Here are some points, one per row:
tensor([-0.83, -0.71, -1.73, 1.26, -0.28, 1.40, -0.41, -2.36, -0.34, 0.02, 0.90, -1.01, 0.55, 0.43, -2.21, 3.15,
        0.54, 0.76, 1.46, -0.78, -1.73, 1.93, -0.28, 0.26])
tensor([-1.48, -0.13, -0.27, 1.13, -0.20, 0.38, -1.07, 3.07, 0.96, -0.84, 0.11, -0.53, -0.99, -0.80, 0.87, -0.46,
        -0.94, 0.63, 1.01, -0.70, 0.02, 0.16, 0.25, -0.19])
tensor([0.74, 0.27, -0.20, -0.03, -1.05, -0.06, -0.85, 0.25, -0.83, 1.07, 0.14, -1.23, -0.59, 1.51, -0.19, 0.34,
        0.50, -0.63, 0.47, -0.71, 0.34, 0.20, -0.09, 0.63])
tensor([-0.11, -0.67, -0.50, -0.66, -0.99, -0.53, 0.24, 0.10, 1.32, 1.31, 0.50, -0.10, 2.38, -1.52, 0.17, 0.05,
        0.84, 0.66, -1.22, -0.41, -1.04, -0.17, 0.83, -0.51])
tensor([-0.94, -0.26, 0.64, 1.00, -0.22, -1.64, -1.56, -0.32, -0.55, -0.30, 3.74, 0.56, 2.55, -0.69, -1.03, 0.43,
        0.27, -0.78, -1.55, -0.64, 1.62, 0.75, -0.53, -0.56])
tensor([0.26, -0.70, -0.83, 0.59, 2.38, 1.73, -1.11, -1.38, -0.09, -0.92, -0.57, -1.03, 1.44, 1.33, -2.13, -0.21,
        -1.38, 0.43, -2.03, 3.82, -1.02, -0.47, -0.04, 1.93])
tensor([0.11, -1.07, 0.13, 0.69, -0.27, -0.17, 0.26, 1.15, -0.50, 0.13, -0.47, 1.11, 0.56, 0.60, -0.69, 0.06,
        -0.84, -0.33, 0.31, -0.35, 0.39, -0.23, -0.86, 0.29])
tensor([0.57, -0.79, -0.50, -0.64, 1.45, 0.72, -1.79, 0.75, -0.01, -0.46, 1.32, -0.12, -1.37, -0.77, 1.02, -1.23,
        0.51, 0.18, -0.19, 1.31, 0.41, 0.49, -0.53, -0.31])
tensor([0.03, -0.26, -0.58, 0.93, 0.64, 0.05, 1.76, -1.37, 0.94, -0.06, -0.53, -1.18, -0.74, -1.37, 0.20, -1.60,
        0.47, 2.22, 0.16, 0.05, 2.12, -1.59, 0.18, -0.46])
tensor([1.49, 0.04, 0.30, -0.52, -0.51, 0.55, -0.29, 0.46, 0.18, 1.47, -0.40, -0.87, -0.26, 0.81, -0.10, -0.96,
        -0.32, -0.87, 0.51, 0.06, -0.31, -0.36, -0.20, 0.09])
tensor([0.44, 3.24, -1.74, -0.32, -1.25, -0.02, -1.03, -1.03, -0.40, -0.97, -0.76, 0.70, -0.88, -1.54, 1.02, 2.80,
        0.02, -0.52, -1.44, 1.81, 1.11, -1.07, 2.00, -0.16])
tensor([-1.30, 1.71, -1.20, -2.50, 2.35, 0.72, 0.70, -0.51, -0.48, -2.14, 1.14, -1.59, 0.61, -0.60, -0.07, -0.63,
        1.33, -0.92, -0.08, 0.20, -1.03, 2.43, -0.61, 2.49])
tensor([1.47, 0.37, -0.07, -0.12, -0.41, 0.34, -0.53, 0.10, -0.22, 0.28, 0.01, -1.20, -0.36, 1.13, 0.07, -0.82,
        -0.70, -0.58, -0.57, -0.42, 0.91, -0.20, 0.59, 0.93])
tensor([-1.10, -1.46, 0.00, -0.92, -0.36, 0.96, 0.95, 1.71, -0.43, 0.48, -0.08, 0.55, 0.34, -0.15, -0.19, -0.87,
        -0.15, -0.46, 0.68, 0.09, 0.19, 0.64, 0.21, -0.63])
tensor([1.79, 0.81, 0.07, 0.19, -0.78, 1.59, -0.88, 1.27, -0.38, -0.23, -0.42, -0.18, -0.24, -0.30, 0.03, 0.05,
        -0.69, -0.89, -0.76, -0.19, 0.49, -1.21, -0.16, 1.02])
tensor([0.02, 0.04, -1.30, 1.07, 1.98, -1.20, -0.45, -1.22, -0.83, 1.78, 1.23, 1.35, -1.39, -1.13, -0.48, -1.04,
        1.12, 0.39, -0.10, -1.15, -1.10, -0.53, 1.05, 1.87])
tensor([0.04, 0.74, 0.19, -1.12, -0.45, -0.46, 1.31, 0.55, -0.96, -0.86, 0.27, 0.45, 0.05, 1.81, 0.35, 0.10,
        -0.54, 2.08, -0.03, -0.92, -0.35, -0.46, -0.70, -1.08])
tensor([-0.33, -1.27, -0.41, -0.19, -0.35, 0.23, -1.14, -0.46, -0.40, 0.98, -0.74, 0.25, 0.69, -0.04, 3.02, -1.16,
        -0.58, 1.45, 1.97, 0.45, -0.78, 0.10, -0.79, -0.48])
tensor([-0.27, 0.26, -1.22, 1.13, -0.46, -1.41, 0.76, -1.11, 1.41, -0.13, -1.45, 0.80, 2.83, 1.35, 1.40, -0.30,
        0.20, -1.35, -0.71, 0.32, -0.36, -1.31, -0.47, 0.07])
tensor([-0.06, 0.21, 1.02, 0.36, -0.32, -0.08, 0.90, -1.34, -0.16, -0.60, 0.82, 0.60, -0.48, -0.61, -0.67, -0.35,
        0.67, -0.83, -0.13, 2.85, 1.40, -0.77, -0.85, -1.60])
tensor([-1.33, -0.13, -1.49, -0.55, -1.62, -0.59, 1.07, -0.23, -0.40, 1.57, -0.70, 1.01, -1.49, -1.04, 1.62, 1.93,
        0.15, -0.69, 0.28, 0.62, -0.14, 1.34, -1.74, 2.57])
tensor([-0.62, 0.53, -0.07, 0.94, 0.72, -0.24, 1.20, -0.77, 3.20, -1.64, -0.64, -0.22, -0.88, -0.07, -1.60, -0.54,
        1.21, 0.18, 0.55, -1.52, 0.48, 0.18, -0.12, -0.27])
tensor([0.60, -0.33, -0.25, -0.72, 0.70, -0.91, -0.32, 0.48, -0.50, -0.06, 0.17, 1.28, -0.86, 1.27, -0.43, 0.09,
        -0.15, 1.75, -0.22, -0.41, -0.08, 0.17, -0.39, -0.88])
tensor([-0.77, -1.54, 0.81, 0.10, 2.04, 2.12, -0.52, -0.88, -0.75, -0.13, -0.99, -0.19, 0.40, 0.04, 1.13, 0.95,
        -0.72, 0.33, -0.51, -1.11, -0.37, -1.08, 0.75, 0.90])
tensor([-0.34, -1.81, -0.70, 1.29, 0.09, -0.57, 0.01, -1.29, 0.51, -0.48, 0.71, -0.27, -0.37, 0.75, 2.21, -0.59,
        0.57, 0.28, 0.17, -0.26, 0.64, 0.30, -0.41, -0.44])
tensor([0.32, 0.12, -1.69, 0.85, -0.10, -0.27, -0.14, 2.18, -1.48, -0.36, -1.26, -0.29, 1.10, -1.19, -0.25, 0.01,
        2.53, -0.22, 0.37, 1.75, -0.51, 0.08, -1.43, -0.12])
tensor([-1.80, -0.65, 4.15, -1.31, -1.41, -0.88, -1.24, 0.95, 0.88, 0.41, -0.54, -1.56, -0.66, -0.37, -1.58, 1.77,
        2.17, 0.48, 0.11, 1.75, 0.49, -2.87, -1.39, 3.10])
tensor([0.64, -0.93, 1.81, -0.35, 0.81, -0.66, 0.32, -0.56, -0.51, 1.42, -1.40, 0.26, 1.71, -0.40, -1.35, -0.21,
        1.27, -0.49, -1.58, -0.84, 0.49, 0.66, 0.71, -0.81])
tensor([0.21, -1.53, -0.41, -0.80, -0.57, 0.56, 0.46, 0.50, 0.90, 0.48, 1.26, -0.10, -0.08, 1.20, -0.43, 0.26,
        -0.71, -1.09, 0.58, -0.67, -0.51, -0.64, 1.22, -0.06])
tensor([0.29, 0.02, -0.25, -0.79, 0.57, -0.64, 0.13, 0.68, -0.59, -0.38, 0.10, 1.18, -0.58, 1.39, -0.30, 0.03,
        -0.22, 1.88, -0.35, -0.65, -0.22, -0.09, -0.32, -0.89])
tensor([0.39, -0.51, 0.24, 0.10, -0.64, -0.96, -0.34, -0.83, 1.67, -0.36, 0.05, -0.02, 0.62, -0.41, 0.63, -0.25,
        -0.03, 0.00, -0.55, 0.47, 1.58, 0.21, -1.14, 0.09])
tensor([0.21, -1.09, -0.77, 0.56, 0.62, -0.40, 1.81, -0.75, 3.40, -1.17, -1.05, 0.50, -1.14, -0.88, 0.15, -0.57,
        0.12, -0.30, 1.36, 1.28, 0.32, -0.57, -0.74, -0.92])
tensor([1.05, 0.69, -0.61, -0.33, -0.95, -0.34, -0.84, 0.61, -0.55, 0.82, -0.06, -0.82, -0.48, 1.28, -0.19, 0.02,
        -0.43, -0.69, 0.76, -0.26, 0.38, -0.01, 0.40, 0.57])
tensor([-0.97, -0.31, -0.38, 1.38, 0.05, 0.71, 2.66, -0.30, -0.77, -0.67, 1.83, 0.26, -1.53, 1.06, 0.17, -0.59,
        -0.82, -0.95, -0.25, 0.95, 0.26, -0.90, -0.43, -0.47])
tensor([-0.49, 0.23, -0.36, 0.15, -1.30, -0.08, 1.25, -0.45, -0.20, -1.81, 1.28, -0.53, 0.88, -1.26, -0.12, -0.86,
        0.07, 0.50, -0.23, 0.09, 0.33, -0.03, 3.08, -0.12])
tensor([0.00, -0.82, 0.20, -0.61, 0.04, 1.43, 0.62, 0.58, -0.37, -0.22, 0.27, 0.61, 0.29, 0.17, -0.98, -0.69,
        0.35, -0.63, 0.66, -0.86, 0.41, -1.08, 0.60, 0.05])
tensor([0.11, 1.22, 0.45, -1.41, -0.58, -0.40, 1.80, 0.09, -1.10, -0.98, -0.03, 0.48, 0.14, 1.99, 0.18, -0.08,
        -0.74, 2.04, 0.18, -0.92, -0.40, -0.28, -0.59, -1.16])
tensor([0.16, 0.57, -0.07, -0.99, -0.02, -0.56, 0.40, 0.43, -0.62, -0.46, 0.39, 0.70, -0.34, 1.42, -0.25, 0.00,
        -0.46, 2.17, -0.07, -0.64, -0.26, 0.06, -0.59, -0.98])
tensor([-1.37, 1.40, -0.37, 0.46, -1.02, 4.28, -1.56, -0.95, 0.01, 0.42, -1.72, 0.62, 0.32, 0.30, 0.29, -0.26,
        0.32, -0.37, 0.22, -1.02, -0.55, 0.19, 0.21, 0.15])
tensor([2.23, -0.04, 0.62, 0.21, -1.01, 0.27, 0.08, 0.23, 0.12, -0.54, 0.21, -1.09, 0.08, 0.63, 0.48, 0.84,
        -0.08, -0.97, -0.18, -0.49, -0.66, -0.59, -0.31, -0.04])
tensor([-0.18, 0.34, 0.42, 0.15, 0.49, -0.54, 0.60, 0.84, -0.84, -1.14, 0.16, 0.70, 0.56, -1.12, 0.15, -0.60,
        -0.66, -1.19, 1.92, -0.21, -1.23, -0.90, 1.68, 0.60])
tensor([0.01, 0.59, 0.05, -0.99, -0.23, -0.48, 0.89, 0.47, -0.90, -0.74, 0.09, 0.81, -0.16, 1.92, 0.06, 0.01,
        -0.46, 1.92, -0.21, -0.81, -0.23, -0.12, -0.47, -1.01])
There is one direction along which these points spread out most. Take the direction at right angles to it along which they spread out most. Go by this last direction. For each point below, how far along it does it lie, from 0 to 99? The average is 50, and the first point in the table lies past the average. One standard deviation of the points above along it is 16.
tensor([-1.00, 0.58, 0.57, 0.34, 0.85, 1.40, -0.21, -0.65, 0.04, 0.57, -0.18, -0.24, 0.36, -1.56, -1.17, -0.47,
        -1.91, -0.15, 0.75, 0.14, 1.41, 1.00, -0.31, -0.16]) 46
tensor([0.46, 1.12, 1.72, 1.47, 1.98, -0.89, -1.13, -0.51, -0.94, -0.61, -0.82, -0.19, -0.19, -1.08, 1.93, 0.62,
        -0.92, 0.03, 1.04, -0.36, -0.99, 0.05, -1.63, -0.15]) 52
tensor([-2.08, -0.80, 0.02, -1.94, 2.88, -1.13, -0.47, -0.66, -0.22, -0.16, -1.73, -1.34, -1.48, 0.20, 1.65, 4.42,
        -0.49, -1.81, -0.75, 0.32, 3.04, 0.67, 2.52, -0.68]) 50
tensor([1.91, -0.22, -0.28, -0.49, -0.89, 0.42, -0.91, 1.42, -0.14, -0.95, -1.70, -0.06, -0.11, 0.65, -0.76, -0.47,
        -0.12, -1.12, 0.03, -0.34, 1.34, 2.03, -0.21, 0.96]) 67
tensor([0.36, -1.17, 1.14, 2.32, -0.87, -0.74, -0.39, -0.94, -0.38, -1.24, -0.97, -0.41, -0.96, -0.08, -0.85, -0.68,
        -0.15, 0.82, 0.83, 1.98, -1.81, 0.62, 3.54, 0.03]) 41
tensor([1.98, -0.12, 0.36, -1.31, -0.24, 0.37, -0.30, 0.15, -0.26, 0.93, 0.19, -0.36, -0.08, -0.49, 0.15, -0.13,
        -0.67, -0.60, 0.83, 0.19, -0.21, -0.22, 0.28, -0.45]) 61
tensor([-0.68, -0.29, 0.25, -0.62, 0.18, -0.26, -0.31, 0.82, -0.03, -0.71, 0.48, 1.23, 0.90, 0.10, -0.71, -0.58,
        -1.44, -0.17, 2.59, -0.43, 0.37, 0.06, -0.43, -0.32]) 52
tensor([-0.78, 2.62, -0.74, 1.56, 0.05, -0.49, 1.06, 1.44, -0.79, 2.98, -0.37, -1.22, -1.00, -1.08, -1.17, -0.34,
        -1.66, -0.32, 0.33, 0.87, -0.48, 0.67, -0.79, -0.34]) 57
tensor([-1.52, 0.78, 2.41, -0.90, -0.82, -1.05, -1.51, -1.02, 1.48, 1.30, 2.00, 3.02, -0.62, -0.57, 0.75, -1.07,
        0.93, -0.81, -1.99, -0.55, -1.12, 1.58, 0.19, -0.86]) 44
tensor([0.34, 0.27, 0.00, 0.03, -1.34, -0.55, 0.23, -0.62, 2.51, -0.14, -0.16, -0.85, 1.76, -1.27, 0.21, 0.92,
        -0.42, 0.75, -1.34, -0.79, 0.87, 0.24, -0.63, -0.04]) 35
tensor([1.43, 0.35, -0.69, -0.52, -0.87, -0.10, 0.12, 0.94, -0.40, 0.95, 0.72, -1.24, -0.30, 0.79, -0.07, -0.24,
        -0.22, -0.80, -0.36, -0.68, -0.05, -0.01, 1.11, 0.14]) 66
tensor([1.18, -0.70, -0.43, -0.66, 1.20, -0.94, -0.60, 0.52, -0.34, 0.20, 0.39, 1.40, -0.94, 0.56, -0.70, -0.07,
        0.05, 1.78, -0.44, -0.41, -0.26, 0.11, -0.08, -0.81]) 54
tensor([-1.81, 2.48, 1.24, -0.39, -0.54, -1.35, -1.54, -0.56, 0.24, 1.99, -0.67, 0.01, 1.51, 0.22, -0.05, -1.25,
        2.86, -0.67, -1.08, -0.15, -0.44, 0.24, 0.78, -1.07]) 52
tensor([0.69, 0.00, -0.55, 1.53, 1.34, 0.93, -0.38, 1.00, 0.51, 0.77, 0.37, 0.02, -0.50, -1.28, -0.01, 2.14,
        -0.04, -0.69, -0.15, -0.44, -2.35, -0.87, -1.29, -0.76]) 56
tensor([0.65, -1.29, 1.87, 0.91, -0.50, 0.40, 2.26, -0.67, -0.64, 0.15, -0.42, -0.43, -0.59, -1.23, 0.80, -0.79,
        0.57, -0.80, -1.07, -0.27, -0.81, 1.50, -0.62, 1.03]) 42
